(in the rows, 128 means zero)
The same turns and mirrors carry the whole set onto itself and the rows of a family onto each other. Which other rows belong to the same family as each row named below? List them in the order they appear above.
These 40 rows form 5 families of 8 rows each.
Z547: [116 138  74 154  91  90 119  89  80 108 124 116 132 149 127 137 142 125
 123 118 147 152 149 148 112 136 121 163 175 152 117 166 116 139 139 115
 110 128 135]
Z367: [125  95 163  93 156 170 126 125 143 119 131 120 106 171 149 100 118 122
 124 146 133 144 116 114 151 148 186  92 128 116 144 124 135 143 174 161
 117 100 109]
Z384: [125  82 149 106 164 154 164 143 153  88 142 124  95 127 132 104 108 133
 101 165 146 123 143  96 123 129 145  81 106 111 138 145 112 111 152 131
 142 125 130]
Z820: [137 101 171  75 171 157 150 149 135 117 137 122 124 150 143 127 100 139
 104 126 128 124 100 116 151 111 159  98  91 103 135 116 140 118 134 147
 129 115 160]
Z597: [140 101 169 101 158 166 119 155 126 114 152 107 113 161 136 125 137 126
 107 114 167 135 120 117 168 123 158 108 125 111 164 108 145 149 106 146
 111 122 155]
Z217: [135 147  73 158 106 124 141  94  56 107  94 134 139 121 139 143 129 111
 138  96 107 124 128 129 135 113 112 119 149 122 124 131 132  92 159 108
 109 165 125]
Z79: [116 135  59 137  94  76 135  99  81 112 124 108 138 140 130 143 107 119
 120 116 117 132 141 142 114 129 115 144 161 146 114 175 111 117 135 101
 118 131 141]
Z405: [141  97 154  84 162 153 137 164 126 119 154 100 119 152 137 131 101 119
 105 114 137 115 115 112 168 116 150  90 112 107 159 117 140 126 103 131
 119 127 160]
Z778: [108  98 144 145 181 159 137 166 151 100 159 109 103 149 148 114 128 101
 107 134 180 140 143  86 129 116 155 111 146 130 161 129 121 127 144 137
 129 117 133]
Z169: [114 168 100 168 113 116 111 111  87 135 107 119 137 139 163 126 134 104
 155 100 129 145 129 157 121  99 111 146 178 127 128 133 142 115 162 114
  98 159 120]
Z836: [144  60 171  96 137 166 161 141 131 113 122 112 113 131 116 147 120 138
 111 158 123 113 142  94 125 137 182  95 109 126 120 128 116 124 126 129
 151 101 124]
Z269: [122 158 113 168  90 107 134 103  94 112 105 114 137 124 115 151 149 134
 125  97 153 157 126 155 117 112 130 169 153 170 129 138 118 102 120 101
 111 152 120]
Z227: [139 138 109 115  71 130 147  90  79 118 112 132 148 107 128 143 108 149
 132 112  77 123 107 168  99 127 115 148 130 123 104 134 105 136 144 125
 107 145 122]
Z890: [113 104 164 124 173 166 137 151 163  91 144 121 100 139 142  99 115 133
 105 168 176 136 141 107 118 115 168 109 124 124 140 141 117 130 158 134
 133 107 122]
Z876: [138  84 162 138 169 169 126 161 128  96 158 116 115 143 150 134 142 118
 129 137 166 145 129 112 146 137 201 120 139 119 165 142 132 144 152 152
 129 126 121]
Z97: [135  86 177 111 172 157 145 154 146 106 149 125 115 136 157 121 120 137
 131 160 140 146 120 129 129 132 193 111 112 105 140 154 131 129 174 156
 141 127 120]
Z666: [120 161  99 170  91 141 109 109  82 128  93 137 141 129 117 134 139 142
 122  98 142 161 130 144 120 107 110 161 172 144 113 117 108 136 147 117
 103 120 112]
Z673: [127 161 123 133  79 144 120  97  89 121 114 130 153 118 137 137 116 149
 137 116 107 136 105 179  93 114 138 178 148 136 106 132 111 155 151 127
  99 126 115]
Z825: [117 142  94 130  87 104 139 107 103 143  89 131 136 110 117 135  98 146
 129 107  87 124 124 143 109 109  78 134 141 128  98 131 102 112 143 104
 121 130 126]
Z961: [119 140  77 159  85 118 119 114  84 132  99 121 136 119 110 148 121 128
 125  85 116 123 133 123 126 115  86 143 167 142 123 117 103 126 121 101
 110 129 126]
Z320: [111 139  74 128 104  80 148  85  90 111 109 129 143 138 136 139 105 137
 119 128 107 140 128 148  96 124 125 153 139 142  89 174 111 108 168 116
 128 118 143]
Z157: [125  78 132  96 154 154 129 140 136 120 144  97 108 165 144 121 102  96
 125 121 118 105 120  86 166 151 171  81 135 122 163 121 130 135 141 141
 119 106 123]
Z133: [139  62 141 126 163 148 137 167 129 100 166  98 111 133 145 148 125 105
 132 125 141 106 133  92 153 144 176 104 135 116 176 144 128 133 126 136
 136 135 134]
Z498: [116 147 120 137  92  84 163  96 113 123  96 120 137 111 119 148 123 147
 130 109 112 141 116 157 100 111 113 155 122 155 105 147 114  81 137 104
 128 156 128]
Z374: [127  91 143 110 155 173 114 137 130 114 143 105 108 175 143 112 123 102
 123 128 145 131 123  99 168 151 188  93 147 126 165 117 134 148 150 150
 110 102 111]
Z809: [120  74 129 125 173 145 163 160 141  97 160 112  97 137 138 119 121 101
 103 131 149 128 147  75 135 129 134  80 127 115 159 132 116 108 138 135
 139 135 139]
Z637: [117 163 116 142  93 127 129 100 101 140  83 147 140 120 123 122 115 160
 125 121 114 162 120 162 101 102 102 152 146 130  88 129 106 121 168 121
 113 121 112]
Z657: [122 153 103 154  87 136 120 112  77 129 130 117 156 130 143 153 129 116
 139  81 112 140 106 159 105 115 126 178 171 140 127 118 114 152 137 130
  94 137 124]
Z501: [109 165 128 149  97 116 100  86 117 124  87 125 127 122 153 119 130 142
 161 132 129 107 129 164 100 107 117 163 156 129 108 140 140 134 161 110
 108 133 124]
Z730: [119 160 133 152  93 104 147  91 107 116  94 128 136 121 120 140 144 153
 127 115 140 169 121 170 101 111 130 169 134 159 108 145 118  95 144 112
 118 151 118]
Z38: [133 131  88 135  79 124 146 104  66 127 128 120 151 118 134 157 121 116
 134  79  81 127 110 147 111 127 104 149 152 127 126 121 110 132 130 126
 102 154 131]
Z947: [119 143 100 155  90  88 150 105 100 117 106 106 139 114 114 160 127 128
 128  90 126 130 123 142 116 112 114 157 141 164 128 140 114  87 111  91
 120 156 131]
Z988: [111 142  90 144  99  95 132  76  89 105 108 137 136 147 133 134 140 144
 121 128 137 163 136 152  94 131 132 170 153 148  94 165 116 130 169 131
 120 115 138]
Z561: [148  64 142 115 154 167 173 165 101 124 142 106 125 147 127 154 123  98
 103 126 125 152 141  87 145 129 175  78 130 122 140 121 119 105 127 132
 141 127 122]
Z515: [127  86 169 128 162 158 144 181 132 152 155  91 122 164 150 136 126  91
 119 130 148 173 142 117 132 116 175 106 159 127 142 125 129 128 129 138
 130 120 118]
Z678: [136 105 187  91 167 170 133 142 135 112 137 128 118 159 141 121 135 144
 107 127 157 145 108 122 150 118 166 116 105 108 140 106 145 140 137 162
 122 111 156]
Z430: [131 142 103 137  88 125 128  71  86  96  73 140 129 104 128 138 128 150
 146 128 106  85 129 135 114 120 119 136 128 125 106 137 129 111 158 105
 120 140 127]
Z538: [136  64 158  99 166 134 155 160 148 110 156 107 110 124 152 135 102 123
 136 147 113 106 123 109 135 138 169  93 108 102 150 156 126 121 148 140
 147 136 134]
Z626: [123  81 151  79 157 150 141 129 149 125 133 111 106 163 149 109  98 115
 127 140 103 116 113 101 149 150 169  79 117 111 141 126 131 127 164 152
 127 105 120]
Z788: [122  81 198 108 146 158 133 156 162 140 134  97 112 148 141 129 124 129
 127 163 146 134 143 123 112 123 180 123 138 130 122 131 128 147 129 135
 140  96 120]

Same family as Z38: Z384, Z778, Z227, Z890, Z673, Z809, Z657
Same family as Z498: Z367, Z269, Z157, Z374, Z730, Z947, Z626
Same family as Z169: Z217, Z836, Z501, Z561, Z515, Z430, Z788
Same family as Z405: Z547, Z820, Z597, Z79, Z320, Z988, Z678

